In the data rows, 128 means zero.
Here are some numbered points:
155;41;69;133;124;151;98;77;124;117;101;74;35;77;58;0;113;101;93;134;28;73;13;0;125;125;77;70;147;104;133;62 0
115;114;143;129;117;138;133;119;114;126;175;63;157;139;139;187;134;131;92;123;0;115;127;87;141;135;118;153;153;147;130;226 1
138;214;163;140;129;166;204;121;120;131;140;249;185;167;163;255;121;142;137;148;255;140;182;229;179;116;180;216;172;129;116;186 2
127;56;90;130;104;140;87;127;130;139;71;134;94;73;99;94;112;124;106;125;166;151;131;155;208;100;0;44;122;127;137;125 3
134;130;91;121;132;132;105;116;99;113;136;162;138;141;127;80;144;127;111;133;64;62;117;171;63;120;53;108;144;126;122;84 4
130;96;152;132;130;144;133;135;117;150;158;141;155;73;126;152;129;120;122;129;84;130;74;173;178;130;89;100;114;124;121;171 5
112;149;162;134;131;158;157;132;144;115;168;128;129;68;136;124;131;141;132;137;183;134;172;156;246;143;108;115;106;129;134;143 6
144;122;159;126;131;117;95;122;134;119;119;158;106;50;142;124;127;118;143;128;135;122;185;184;145;153;109;80;227;119;143;129 7
114;127;96;129;129;131;216;115;140;152;121;120;124;255;127;144;124;120;117;133;65;133;102;105;142;136;162;158;161;123;133;73 8
169;198;137;134;129;158;195;134;156;136;255;150;169;209;172;216;125;199;120;129;190;184;189;183;246;155;158;255;167;142;111;198 9
154;88;130;117;132;142;24;95;119;95;150;82;161;136;128;76;96;136;167;138;43;75;46;0;140;122;118;66;165;119;132;64 10
147;157;75;113;143;115;191;113;129;136;197;154;132;134;173;188;117;137;132;112;34;137;39;0;99;141;157;137;176;112;137;130 11
101;34;141;143;149;129;8;105;124;114;0;191;81;58;87;34;102;97;123;116;0;64;0;0;4;131;0;0;74;103;128;59 12
120;66;80;136;135;130;90;132;122;87;50;104;50;92;91;83;112;99;124;133;163;126;148;154;129;130;25;49;88;117;133;68 13
113;27;115;140;107;123;157;128;130;139;123;121;121;24;127;0;127;113;153;104;222;132;188;217;196;79;0;97;90;138;131;0 14
140;132;110;133;127;127;111;130;134;138;138;145;107;116;129;136;162;143;116;135;246;99;207;237;169;134;131;161;151;133;143;120 15
85;95;122;136;111;146;111;96;135;123;55;145;139;29;133;1;104;118;127;120;207;126;136;132;98;143;51;106;33;138;145;33 16
100;117;129;124;129;160;186;147;124;149;90;194;121;157;171;223;143;134;121;136;211;135;180;183;214;120;167;158;210;145;133;157 17
107;134;80;134;119;152;136;116;126;112;184;129;141;227;115;255;122;139;184;126;73;137;72;0;134;163;221;156;174;140;120;127 18
114;82;94;120;133;139;46;119;131;118;56;130;116;96;108;95;113;144;145;131;150;122;130;145;124;109;128;109;30;117;133;157 19
110;229;132;136;135;142;200;161;120;99;91;216;173;136;146;40;122;126;101;122;210;76;208;128;130;127;114;205;76;128;118;83 20
141;72;89;117;162;134;113;128;131;144;142;118;75;111;86;104;114;134;121;129;142;144;76;242;165;143;47;133;111;125;137;60 21
143;73;127;132;146;109;110;139;125;125;231;126;101;50;105;85;104;124;135;127;108;30;130;205;208;113;20;144;136;108;131;85 22
98;5;107;132;108;172;101;150;114;121;71;123;30;133;89;153;149;99;130;125;181;134;148;171;123;90;111;105;44;136;136;126 23
116;137;150;129;124;130;120;130;128;89;75;164;128;119;129;155;130;126;131;108;99;126;122;112;130;121;138;171;103;132;137;255 24
135;67;117;132;138;155;147;143;141;189;186;131;65;158;136;197;117;188;164;134;109;127;114;129;156;142;195;92;160;141;116;94 25
153;102;122;124;107;140;69;133;144;142;187;121;126;158;124;176;166;151;121;132;158;137;132;109;211;149;122;130;157;137;122;255 26
78;140;58;127;97;139;124;119;97;124;15;169;88;228;138;81;135;125;116;144;132;132;155;136;113;99;160;108;29;133;141;0 27
123;147;108;129;131;127;92;131;119;133;115;142;101;144;98;0;127;113;115;131;197;107;171;241;177;123;95;126;159;131;124;159 28
88;95;197;129;124;124;82;145;131;67;136;58;127;75;105;118;129;124;112;131;129;128;103;95;132;125;29;91;21;131;126;254 29
122;129;101;130;136;135;94;133;133;127;107;91;131;123;140;167;123;125;138;129;75;104;106;87;76;133;155;117;103;131;123;188 30
141;160;179;125;128;129;137;141;138;119;125;142;135;110;158;175;130;119;136;122;175;142;216;173;168;156;130;132;216;126;144;178 31
80;171;100;129;114;171;124;116;132;135;0;68;157;217;174;230;98;119;120;120;39;220;43;74;0;93;238;182;0;106;109;222 32
119;108;157;115;127;122;93;121;136;97;139;66;118;66;122;111;130;130;138;119;84;107;77;102;84;125;57;129;74;136;125;127 33
122;54;98;124;122;153;84;120;132;123;159;107;63;78;108;140;123;117;144;126;108;131;140;194;126;115;76;60;77;126;119;146 34
159;129;89;132;124;114;136;128;109;134;118;117;125;133;114;83;117;138;126;123;100;116;106;74;115;135;170;124;134;135;128;82 35
105;125;133;130;139;141;129;149;135;128;139;156;254;129;159;193;139;118;133;111;108;158;155;117;144;146;143;148;129;141;134;222 36
125;141;131;130;140;127;148;122;98;122;168;132;148;65;129;92;132;141;122;124;34;79;91;32;92;137;84;119;148;120;132;153 37
111;174;101;124;120;161;179;139;138;125;60;115;110;116;157;234;107;79;144;131;113;112;133;135;38;121;249;209;50;135;142;137 38
114;136;142;123;100;145;127;125;166;128;119;111;91;157;96;19;119;117;137;131;216;87;147;89;123;119;142;87;41;110;115;129 39
156;152;184;124;130;114;126;113;135;123;138;173;121;109;161;146;124;119;145;128;124;122;193;157;174;177;144;100;255;128;145;134 40
136;160;116;134;125;113;209;139;143;91;199;142;160;212;161;145;140;110;100;122;128;160;165;193;184;166;165;151;199;134;136;193 41
128;139;105;122;131;141;216;129;148;125;218;224;234;117;153;113;86;140;133;135;183;125;185;162;255;126;135;187;203;143;142;114 42
133;107;117;117;126;138;213;122;132;117;169;128;107;189;138;105;151;126;145;131;223;149;133;137;151;119;193;162;137;125;119;120 43
85;72;191;143;125;125;92;159;126;58;137;76;127;69;100;128;140;126;94;140;196;147;168;146;217;129;19;65;27;124;125;255 44
131;68;109;125;137;110;116;164;135;108;122;136;122;116;126;65;118;128;113;125;251;110;134;127;67;141;42;44;122;136;123;27 45
129;117;133;112;126;153;192;125;133;123;129;95;150;204;144;120;138;129;139;131;180;157;107;73;122;125;184;136;121;123;115;77 46
137;235;113;140;123;130;174;150;133;122;127;183;185;126;159;115;103;123;134;127;209;124;206;207;134;116;173;230;91;119;122;158 47
120;104;156;133;127;132;107;110;131;122;96;73;111;86;109;91;120;123;114;116;23;103;83;105;32;132;119;53;115;113;128;117 48
153;252;144;135;157;116;178;125;124;142;255;255;121;255;151;108;145;171;141;132;137;170;208;117;90;140;226;137;156;125;135;136 49
114;136;121;135;134;140;80;136;140;149;181;125;133;149;129;180;137;122;138;124;148;140;112;152;150;143;113;131;86;124;132;167 50
120;127;184;136;105;135;184;156;115;82;43;247;142;103;117;194;135;99;102;120;248;188;252;254;132;104;143;188;66;134;122;255 51
114;80;81;121;133;127;92;127;121;121;106;71;76;126;94;94;83;110;123;141;156;120;163;138;86;138;106;33;111;128;129;133 52
129;171;120;136;125;144;195;144;133;155;110;131;92;203;96;145;109;128;150;145;68;165;55;70;33;119;171;184;131;134;127;143 53
132;93;68;117;113;142;199;129;133;111;153;118;122;183;136;177;86;138;121;135;134;130;169;115;194;134;216;148;101;121;125;119 54
146;110;166;131;119;125;97;146;130;125;202;165;123;11;123;183;145;149;127;117;175;168;176;255;255;134;84;101;221;145;120;144 55
157;60;100;131;134;124;117;119;129;135;188;98;97;47;106;121;135;138;114;135;44;165;107;54;122;132;5;104;121;119;124;148 56
130;163;127;118;122;137;190;112;135;127;92;164;104;197;115;180;79;119;130;124;138;137;121;51;72;123;246;186;144;133;124;149 57
144;184;192;125;130;114;58;124;135;43;94;16;135;53;130;147;96;109;145;126;91;160;27;31;90;129;95;55;59;125;108;163 58
99;165;123;128;138;165;96;124;124;132;54;163;153;128;113;206;134;122;121;138;225;130;158;220;146;126;211;74;82;149;127;244 59
93;133;165;127;127;98;49;119;130;135;49;99;162;162;105;22;93;109;129;124;126;68;95;110;45;135;96;99;105;123;118;86 60
123;110;137;126;111;170;149;136;143;137;66;187;106;153;86;155;123;136;119;147;145;140;179;235;120;117;138;88;74;135;123;149 61
117;101;131;129;142;176;18;98;98;80;53;5;108;59;131;0;102;137;155;116;53;107;117;0;30;92;31;120;11;151;158;48 62
116;38;96;148;126;158;86;118;123;148;134;125;119;148;83;18;134;143;130;162;140;69;114;129;195;111;37;21;121;153;133;62 63
126;97;138;132;107;150;67;144;139;121;87;97;90;140;112;151;157;124;142;134;112;121;129;128;154;117;83;104;87;129;132;114 64
100;128;187;118;144;109;120;134;114;117;90;89;108;120;91;0;138;124;128;129;209;86;207;140;164;149;132;127;3;132;110;124 65
129;144;164;129;129;114;131;144;115;141;189;133;115;117;138;132;152;138;137;129;187;126;166;195;175;155;180;152;255;159;134;98 66
148;132;74;131;133;77;129;125;94;155;140;3;104;60;129;48;136;114;116;137;71;111;84;48;0;139;139;109;59;113;127;15 67
157;136;113;120;129;126;160;142;123;130;116;113;94;119;115;128;147;135;137;151;67;147;61;45;121;136;140;121;186;134;138;131 68
116;151;196;130;142;100;150;114;125;137;157;160;222;255;125;129;133;121;114;121;127;97;131;108;115;136;217;199;142;136;120;80 69
126;113;157;133;115;117;136;124;140;135;100;93;126;214;135;98;133;123;133;118;130;131;163;94;59;135;157;150;129;124;127;103 70
133;118;170;128;135;138;65;132;112;132;211;88;144;108;124;109;131;127;120;119;62;105;97;116;143;136;34;121;143;133;117;249 71
140;63;53;109;142;142;101;97;132;88;0;136;91;0;93;105;142;158;95;124;172;112;132;233;125;119;0;22;68;118;113;138 72
111;144;156;127;132;145;115;134;114;160;113;87;174;166;142;174;134;132;161;130;60;168;140;20;94;129;163;119;124;125;127;130 73
108;127;87;132;129;124;148;114;137;147;106;131;79;112;142;136;100;118;123;123;94;99;112;56;47;130;143;160;87;133;134;92 74
100;123;134;115;137;181;224;162;109;140;110;229;114;213;205;255;150;152;126;144;220;145;177;173;246;115;249;164;255;165;138;176 75
171;84;135;133;119;133;90;110;134;116;105;75;64;136;132;165;136;92;134;124;75;165;26;143;69;147;99;40;172;135;122;128 76
134;235;173;128;136;103;162;133;144;112;245;185;196;134;171;144;107;131;77;148;255;113;235;92;167;122;137;219;139;131;115;111 77
105;163;97;130;135;136;165;130;130;148;54;100;116;131;135;103;111;124;136;130;84;137;124;46;39;127;155;128;95;126;130;69 78
142;108;159;119;120;102;66;108;121;117;128;0;147;79;88;109;129;140;124;124;131;87;54;0;26;131;2;76;141;115;117;67 79
117;188;175;127;106;124;130;119;113;145;144;145;197;113;150;103;100;131;105;128;39;192;59;27;64;121;147;170;119;150;135;226 80
141;140;72;122;122;117;177;116;108;139;136;199;140;145;140;130;143;146;126;126;255;130;152;170;136;118;200;114;133;129;139;100 81
129;129;95;139;141;125;136;136;129;115;139;150;86;85;158;159;122;146;118;132;177;162;187;167;196;130;156;85;182;127;126;125 82
148;61;128;112;136;139;60;126;125;146;141;120;135;135;108;108;133;117;91;133;131;122;118;131;255;120;145;79;161;133;129;255 83
118;148;124;121;125;108;121;145;130;166;147;225;165;108;180;156;126;128;133;125;255;143;166;151;171;128;174;186;184;134;137;218 84
133;125;162;116;143;130;130;145;134;93;163;117;176;230;106;146;163;142;139;115;158;147;186;237;94;172;244;133;213;131;134;164 85
154;109;111;130;107;125;50;118;110;139;130;151;144;165;102;46;107;144;137;118;169;129;125;179;149;131;144;132;88;121;123;138 86
105;106;135;137;128;132;133;140;143;135;59;99;136;113;127;73;124;116;125;146;146;123;170;119;41;128;65;128;37;140;129;74 87
156;196;133;140;117;131;224;122;114;121;130;202;118;203;149;162;129;135;123;130;168;117;224;210;142;109;255;104;33;127;140;82 88
129;152;174;122;126;137;132;136;126;150;89;176;144;123;111;162;122;137;131;136;142;153;200;178;155;128;130;153;123;123;128;127 89
127;156;199;123;112;144;137;141;136;50;95;105;129;66;116;235;142;123;134;132;96;157;128;104;111;136;125;129;32;136;132;190 90
116;91;150;136;117;144;86;128;117;146;96;109;125;70;97;136;132;118;112;127;72;107;115;182;133;113;74;109;101;118;119;203 91
135;67;134;125;135;104;95;122;117;135;176;58;131;91;105;77;116;126;117;131;59;161;87;26;91;119;165;94;147;134;118;114 92
132;82;112;121;135;113;95;140;98;129;114;93;65;28;124;141;160;137;106;131;39;142;80;106;109;125;64;70;117;128;128;127 93
143;101;112;116;135;140;72;112;125;124;145;107;111;100;127;87;147;127;138;143;102;94;177;161;140;117;30;86;176;117;108;128 94
128;151;52;123;136;109;127;125;114;102;51;142;140;141;112;116;113;143;138;123;255;77;167;246;156;134;111;132;133;122;128;56 95
101;69;167;147;130;138;100;118;140;97;127;125;172;116;139;120;112;138;139;151;164;144;222;255;114;127;168;125;175;133;130;249 96
133;116;110;143;118;91;142;110;137;179;142;140;72;125;91;22;175;123;98;119;136;107;89;160;154;132;27;13;114;118;152;25 97
121;108;86;136;131;121;46;112;139;111;91;131;122;60;124;194;127;124;121;136;157;132;170;194;141;128;154;114;91;131;126;118 98
124;172;137;115;114;133;214;100;131;129;81;129;109;227;108;179;67;140;122;112;158;148;69;0;69;112;223;108;138;143;123;116 99
129;120;116;132;112;127;114;162;158;133;100;167;168;137;120;207;122;126;146;136;177;106;136;227;122;96;176;150;90;145;130;111 100
138;160;107;121;129;151;184;143;129;160;163;110;99;225;146;255;123;138;147;135;85;110;62;4;111;145;220;158;156;136;129;151 101
119;104;136;125;148;121;91;145;130;100;19;142;114;0;109;28;118;138;91;135;171;81;187;167;135;127;104;98;93;129;126;140 102
New points follow, each followed by the numbers of its three nearest points above by angle, nearest first.
126;188;136;124;120;140;175;147;124;163;54;203;150;129;119;176;119;138;118;131;171;171;246;184;159;124;215;156;113;127;127;133 89 51 88
149;116;129;116;136;121;9;114;114;136;190;122;130;60;123;68;174;118;129;133;164;111;183;255;190;121;0;116;176;131;123;102 94 22 55
159;133;68;127;145;142;50;137;116;83;122;59;29;110;109;104;129;146;159;124;90;154;31;134;105;131;90;97;176;128;124;107 76 93 0
94;85;111;126;121;149;138;123;135;114;39;127;109;65;118;124;117;90;124;117;155;110;118;255;105;129;90;82;16;124;128;156 72 19 61
129;135;110;131;127;157;131;123;128;133;183;124;129;181;122;244;133;132;176;133;93;147;73;44;118;157;195;149;185;138;122;130 18 101 11
152;148;64;132;137;177;165;124;127;162;139;180;120;188;174;224;142;120;143;143;143;118;146;157;225;143;237;174;152;150;136;139 75 17 54
155;135;163;123;139;133;88;124;137;86;134;39;145;76;131;176;103;112;142;126;93;174;69;36;83;121;87;52;92;124;118;160 58 79 33
115;137;169;122;124;133;143;135;133;125;85;187;139;147;115;134;131;124;126;110;106;116;166;155;140;126;170;187;107;130;137;255 24 51 36
183;146;109;122;134;117;163;142;117;128;116;100;80;100;108;81;140;140;110;157;32;145;64;11;157;140;102;111;248;132;141;134 68 0 37
132;125;79;127;119;139;167;130;142;145;123;127;114;118;154;194;119;143;121;120;81;173;91;108;78;131;139;147;147;126;139;130 11 53 101
104;151;123;119;122;114;214;134;114;172;56;121;130;109;151;91;75;136;133;134;79;128;80;43;103;137;215;119;89;126;120;60 78 35 74
124;149;142;130;132;142;172;148;130;151;134;122;134;172;109;166;121;128;170;129;41;154;62;61;54;121;204;186;124;130;125;181 53 101 32
115;156;156;139;111;124;162;111;131;111;55;68;174;255;127;100;93;116;140;115;117;120;130;14;0;118;182;192;76;148;122;120 70 78 99
123;161;141;126;145;107;255;128;113;98;0;202;121;98;144;135;110;117;125;130;178;112;151;134;92;122;158;133;105;139;136;94 20 88 51
112;129;142;124;116;132;142;124;152;108;97;138;104;148;109;44;120;122;147;124;199;114;146;115;128;120;127;103;69;110;120;99 39 65 16
195;255;182;123;122;58;187;120;95;134;186;144;174;198;146;69;147;159;127;124;73;111;86;96;148;150;182;255;171;163;120;74 69 49 8
126;106;132;120;131;146;193;121;145;133;94;132;136;215;140;110;144;119;136;125;239;159;181;140;155;132;212;151;106;124;115;122 43 46 81
144;188;137;119;126;104;122;131;159;129;177;134;110;124;111;74;118;156;135;119;114;90;117;69;108;182;158;203;170;124;119;23 35 69 67
136;154;150;129;129;124;117;110;126;133;95;82;109;107;113;74;128;123;127;112;47;128;121;64;104;121;87;173;90;134;127;94 62 33 67
103;70;92;137;145;128;128;107;135;139;143;118;98;71;122;106;158;129;139;120;121;160;112;132;106;115;201;91;113;145;129;138 92 34 93
124;194;167;139;134;171;182;126;129;138;193;139;165;60;148;147;142;144;153;135;192;136;159;149;255;166;145;174;133;125;138;159 6 9 42
122;146;117;124;130;128;164;119;137;123;101;118;133;200;135;138;106;125;122;126;184;105;111;218;199;124;163;100;127;124;140;88 95 88 81
127;78;122;134;115;150;93;137;140;166;151;0;147;139;139;172;119;159;116;116;95;175;116;61;136;145;137;121;120;124;117;214 1 30 73
153;96;131;120;147;153;130;126;138;145;180;107;136;105;127;162;124;121;140;137;120;170;164;109;105;117;58;76;144;129;132;142 56 94 34
142;110;66;122;109;124;151;114;115;141;96;175;125;125;120;133;125;132;119;125;215;147;135;168;118;107;149;66;115;127;140;116 81 95 61
120;77;93;120;132;113;37;115;112;129;108;120;59;153;55;0;138;111;110;131;161;95;122;222;189;128;47;65;180;136;130;151 28 63 3
128;156;99;147;126;128;66;118;132;125;122;138;114;108;152;207;129;118;127;131;137;183;129;188;137;139;179;147;114;132;127;132 98 100 59
130;121;161;123;135;102;184;123;130;90;100;162;139;166;136;104;119;124;152;119;184;142;119;95;129;125;141;136;136;120;126;60 46 43 99
95;187;166;115;136;62;171;123;122;131;196;128;203;144;123;61;130;131;97;124;0;92;55;35;40;142;91;137;222;130;115;131 37 80 11
135;159;87;135;150;155;183;112;99;71;116;127;142;100;119;232;103;103;119;142;134;164;75;85;71;112;144;181;132;122;135;74 38 11 57
160;91;144;147;124;122;158;163;129;141;237;148;139;88;107;242;129;135;145;125;125;142;117;185;192;131;54;172;217;126;127;172 55 5 9
127;129;104;129;123;119;110;109;130;113;98;145;116;142;133;110;133;136;112;128;144;119;149;137;88;133;140;90;86;129;123;50 27 45 87
136;98;111;129;139;123;100;144;120;135;177;139;114;78;132;130;147;138;131;123;176;132;171;194;253;135;114;61;200;137;118;125 55 82 7
122;111;125;129;123;159;152;127;133;123;183;61;109;106;98;117;133;135;137;118;132;150;86;133;119;136;140;90;147;146;135;206 71 29 26
128;81;93;115;139;137;120;107;126;150;137;99;104;102;94;111;145;128;146;138;157;103;125;35;44;136;64;123;196;121;132;61 79 0 45
111;141;149;130;141;122;57;123;150;152;166;100;137;150;114;168;104;105;142;125;111;152;113;142;150;139;112;130;63;124;134;188 50 29 71
90;45;81;138;97;151;86;97;133;107;57;127;103;2;134;0;92;124;146;123;230;102;157;133;60;162;21;100;3;148;152;0 16 87 13
146;96;124;129;106;124;25;121;121;115;69;140;145;146;93;59;96;118;124;123;122;123;118;118;109;113;108;119;65;110;118;164 19 86 60
162;157;120;129;127;142;196;133;133;142;143;112;105;212;135;255;128;138;158;136;93;132;40;44;129;153;232;160;163;127;123;147 101 18 57
134;132;155;126;123;147;126;139;138;80;69;120;122;91;110;192;129;100;135;136;104;145;131;110;99;127;102;109;48;119;130;172 90 29 58
104;144;161;117;138;86;155;122;126;134;193;123;171;144;119;84;129;135;128;125;49;115;81;87;122;146;108;115;208;125;117;151 37 11 71
142;145;129;134;141;131;102;137;117;135;126;98;173;128;157;177;126;140;131;132;63;109;70;64;74;145;168;165;83;134;120;205 30 80 32
129;174;134;146;117;122;189;126;131;144;205;193;162;230;143;122;151;134;143;143;177;106;141;137;136;117;255;146;159;134;117;128 49 69 43
110;81;148;137;127;141;92;139;133;123;118;143;99;72;124;59;129;142;113;128;159;112;151;62;255;123;0;142;140;131;129;103 3 14 63
139;129;111;120;149;127;145;129;137;136;139;127;110;119;119;141;116;129;121;131;106;143;100;153;119;139;109;163;115;127;136;122 21 53 56
113;92;77;125;92;107;115;107;121;144;35;81;133;86;85;79;90;94;98;126;80;140;58;75;59;94;31;31;69;131;131;108 12 48 62
125;17;88;128;111;160;16;124;130;121;178;83;54;125;123;138;98;124;167;123;115;140;115;174;131;105;148;38;50;135;115;131 34 23 52
118;137;139;135;129;131;92;133;117;131;103;102;172;155;135;112;125;132;130;136;94;79;102;90;90;130;137;149;79;137;121;185 30 32 80
182;79;123;120;147;150;129;129;137;148;193;110;134;107;133;206;123;135;131;125;107;200;137;111;158;126;78;81;141;126;129;158 56 5 26
135;133;171;130;145;112;144;127;126;159;209;177;150;150;142;230;142;140;132;133;153;127;101;127;209;132;166;210;173;148;140;204 9 2 75
127;157;127;122;120;128;184;116;132;143;117;138;111;192;117;147;99;131;118;125;133;134;89;0;52;115;212;119;141;133;130;104 99 57 53
128;116;122;129;115;136;83;137;117;133;192;88;102;131;161;181;131;101;113;136;39;197;117;3;136;156;102;79;224;134;148;215 1 68 11
131;203;98;146;142;131;189;135;120;124;182;164;121;51;179;187;118;162;117;127;195;188;164;118;230;157;176;155;255;124;126;137 82 66 42
121;124;175;133;120;141;37;129;97;148;211;55;141;101;123;122;125;131;123;144;70;118;50;128;105;131;78;136;116;139;128;231 71 29 33
69;88;118;132;124;166;192;122;141;117;44;155;135;135;131;131;112;82;139;128;172;115;130;255;92;126;85;95;11;120;128;184 61 51 23
121;147;146;134;144;138;40;127;148;169;238;117;141;162;125;152;126;102;142;119;97;133;113;152;172;140;101;126;76;123;137;185 50 71 26
131;135;106;118;139;104;138;102;135;133;156;96;118;128;144;159;121;140;120;134;56;159;95;58;97;133;99;96;115;112;133;106 11 56 92
145;126;110;119;132;136;168;138;139;123;129;190;117;138;120;151;118;118;130;138;84;113;128;153;97;139;218;255;173;118;128;171 57 38 53
140;190;100;130;143;122;116;112;115;132;209;158;134;86;169;232;158;129;151;130;84;186;60;33;61;144;181;155;184;141;121;116 11 18 101
110;121;137;120;130;139;114;136;154;98;133;121;75;103;126;86;113;142;111;131;110;108;167;109;146;117;86;74;78;133;129;116 13 34 63
168;160;100;128;126;111;162;141;117;128;133;128;103;123;122;117;146;160;118;148;120;138;61;100;197;147;124;151;250;146;143;133 68 66 11
175;148;127;130;125;159;136;125;148;159;151;255;130;172;145;212;111;105;144;140;167;125;168;167;197;145;109;199;143;126;127;185 2 9 84
110;115;99;147;108;160;102;137;132;81;33;150;68;137;140;221;119;122;106;143;126;158;178;246;144;144;91;13;57;132;138;154 61 72 98
129;87;119;124;127;129;195;132;117;121;141;125;131;172;111;95;114;146;124;122;171;83;121;132;147;146;170;141;163;133;125;98 43 46 54
125;131;80;125;147;58;198;139;130;110;47;167;140;106;151;83;128;119;113;110;125;138;114;104;15;143;153;115;88;114;122;8 78 74 67
116;205;135;135;135;139;192;146;117;89;84;190;154;123;152;106;113;120;107;138;173;83;167;70;89;123;130;179;114;131;122;102 20 47 77
97;188;105;120;107;117;140;138;143;119;73;166;57;169;120;103;114;112;120;138;142;108;120;129;130;121;158;173;81;144;118;90 27 20 57
170;216;136;127;129;84;113;103;124;125;171;134;176;107;181;108;129;160;127;116;78;136;27;34;113;145;166;165;186;127;134;58 11 35 68
140;138;122;138;118;126;182;121;150;126;157;160;138;120;106;226;119;116;125;124;171;100;157;126;97;144;255;149;164;142;125;138 57 2 38
124;104;176;135;119;154;120;129;121;157;109;136;149;29;127;142;127;119;107;135;114;95;154;255;183;118;72;126;84;120;126;216 91 5 44
149;187;123;127;122;145;226;142;138;164;167;123;125;255;144;255;132;146;158;144;88;96;64;0;127;168;255;183;144;133;123;145 101 18 57
122;144;69;130;121;147;140;124;80;108;116;180;159;160;128;113;130;125;97;117;46;75;63;150;10;125;115;129;108;139;133;62 4 74 78
199;159;60;125;140;140;185;121;124;179;194;187;134;187;186;113;159;111;133;121;126;135;225;184;255;107;102;116;170;166;124;75 42 41 9
165;105;138;114;139;130;144;117;147;141;156;130;153;199;128;137;134;122;149;138;215;167;177;231;183;118;134;135;143;138;122;137 15 9 2
111;208;172;138;129;112;160;129;143;115;184;173;158;130;174;132;91;132;95;141;217;127;187;111;149;125;158;237;123;129;128;107 77 47 20
108;99;147;123;129;110;125;129;132;112;137;106;126;114;112;104;138;124;155;130;197;161;136;169;207;136;84;103;138;121;119;93 14 6 55
100;195;212;138;125;90;158;100;143;106;202;152;111;188;164;60;129;110;115;141;123;81;45;85;109;158;211;227;156;132;138;79 69 49 57
130;235;124;133;156;148;255;167;130;162;227;229;168;89;130;255;160;87;155;112;218;196;175;235;176;157;255;179;177;157;132;157 2 9 75
123;38;64;130;142;135;100;132;124;71;37;100;57;65;101;146;109;99;116;136;153;163;133;123;139;137;10;28;65;131;132;134 13 72 3
107;176;167;112;117;126;152;153;126;97;73;135;113;95;147;160;139;121;128;130;255;149;161;255;144;110;157;156;54;109;129;202 51 59 47
123;92;120;131;126;119;77;138;151;127;0;139;56;129;77;45;103;151;112;129;129;86;148;161;122;113;16;36;54;134;140;121 13 72 3
121;107;172;121;137;150;88;136;110;153;132;83;164;158;128;143;145;147;150;130;49;151;126;4;154;131;120;109;180;124;128;136 73 10 92
151;192;139;97;123;107;209;112;134;122;157;151;140;7;107;86;134;99;118;124;88;141;74;44;32;144;156;164;183;116;130;120 37 11 68
112;122;106;131;122;143;119;117;116;102;170;119;151;165;118;215;119;137;159;124;48;140;64;15;136;131;147;137;151;124;121;166 18 11 101
138;147;101;135;117;149;241;123;152;127;82;165;122;176;124;112;125;124;137;153;164;129;243;229;140;118;171;136;80;133;129;65 88 61 47
123;76;193;126;122;155;64;121;136;106;66;125;135;163;110;143;141;117;140;117;95;156;112;100;48;116;137;151;61;120;135;255 24 32 30
125;169;129;133;122;131;102;121;140;145;118;121;141;158;139;156;146;156;112;141;255;84;255;246;139;130;196;165;124;133;152;129 15 47 95
133;99;183;133;122;89;156;117;135;148;142;94;145;115;134;112;123;115;158;145;107;132;72;77;106;118;135;140;116;138;116;122 92 80 33
140;143;135;116;139;133;126;134;125;134;114;165;116;80;130;167;160;125;145;140;76;154;113;61;111;139;140;162;44;122;132;172 90 24 80
92;121;96;130;143;126;117;124;140;82;52;186;58;132;106;43;100;141;139;130;156;104;147;209;147;104;161;120;35;116;133;124 19 27 102
134;99;184;113;141;129;74;134;120;118;122;105;103;183;95;6;135;124;132;127;152;48;149;157;125;101;61;144;129;148;118;203 28 65 86
142;64;96;126;142;129;91;135;127;120;75;97;114;87;97;66;112;84;121;137;81;135;122;77;73;117;74;57;94;110;124;113 12 62 0
126;100;117;134;119;147;104;142;135;142;126;55;134;136;139;204;121;148;125;126;139;174;182;113;172;138;137;129;117;129;125;178 26 50 36
124;130;131;129;128;103;79;133;142;155;151;162;134;140;126;136;120;103;139;119;126;131;154;150;138;135;100;132;61;120;140;108 50 86 98
138;107;124;122;120;127;44;116;120;114;156;123;131;50;129;73;165;113;122;137;168;111;180;255;154;115;0;100;135;103;125;141 94 22 28
110;145;160;120;130;113;120;131;129;114;85;121;110;155;102;22;130;124;128;123;214;108;200;137;150;135;162;112;15;131;117;93 65 39 20
132;123;66;123;107;142;211;127;150;123;146;150;129;78;159;210;147;159;114;123;120;183;88;143;139;132;126;155;154;137;141;123 11 17 75
143;134;146;127;108;138;67;149;156;140;210;166;142;177;134;194;179;162;119;133;236;155;159;188;255;150;103;129;153;142;126;255 26 9 50
130;74;144;126;161;112;46;137;131;157;224;84;163;119;152;135;142;134;120;135;79;109;108;86;116;129;133;128;133;90;120;173 71 92 1
128;143;127;124;137;126;126;119;97;137;210;105;113;35;100;0;142;138;131;119;0;54;64;0;75;139;69;137;160;118;135;98 37 0 92
121;179;172;113;124;141;153;138;110;105;142;137;93;91;139;117;145;119;124;149;187;161;166;218;152;104;130;140;70;96;126;188 51 6 47
101;170;163;132;128;136;150;122;134;154;81;199;173;102;128;102;146;117;107;119;171;161;115;170;197;115;144;113;115;124;129;97 89 20 6
127;145;77;119;130;74;206;128;122;111;134;187;136;146;147;98;192;137;123;123;172;124;105;179;154;150;178;141;194;122;133;99 81 43 41
133;52;132;133;127;112;116;146;135;114;144;123;141;1;119;137;126;122;131;137;125;177;122;196;250;128;0;25;91;98;133;121 3 5 44
103;134;106;129;133;111;109;117;130;109;42;148;125;108;145;118;128;130;104;126;236;120;205;188;136;121;145;97;60;131;126;56 95 98 16
117;63;113;129;139;119;56;139;129;113;24;130;80;35;118;133;125;136;141;128;170;111;154;204;98;107;96;64;86;107;132;128 72 19 102
131;131;117;134;129;106;214;115;131;127;143;125;146;219;136;117;116;122;101;133;47;132;88;15;130;127;162;160;152;131;132;78 8 11 101
100;101;108;114;138;101;42;114;123;134;71;19;104;114;85;131;166;147;158;99;50;108;125;45;0;73;95;129;43;130;145;134 62 33 48
64;109;198;119;119;121;50;127;84;117;61;21;107;132;97;85;101;142;117;130;52;99;166;28;0;77;110;122;50;112;124;145 62 48 60
125;124;111;109;122;133;238;146;121;122;214;234;126;134;107;149;170;111;101;137;169;129;208;190;255;120;108;179;188;107;136;116 42 17 41
120;109;116;130;120;129;127;132;126;123;64;86;123;130;124;166;128;131;135;129;190;138;106;102;55;129;106;136;73;126;123;135 87 32 23
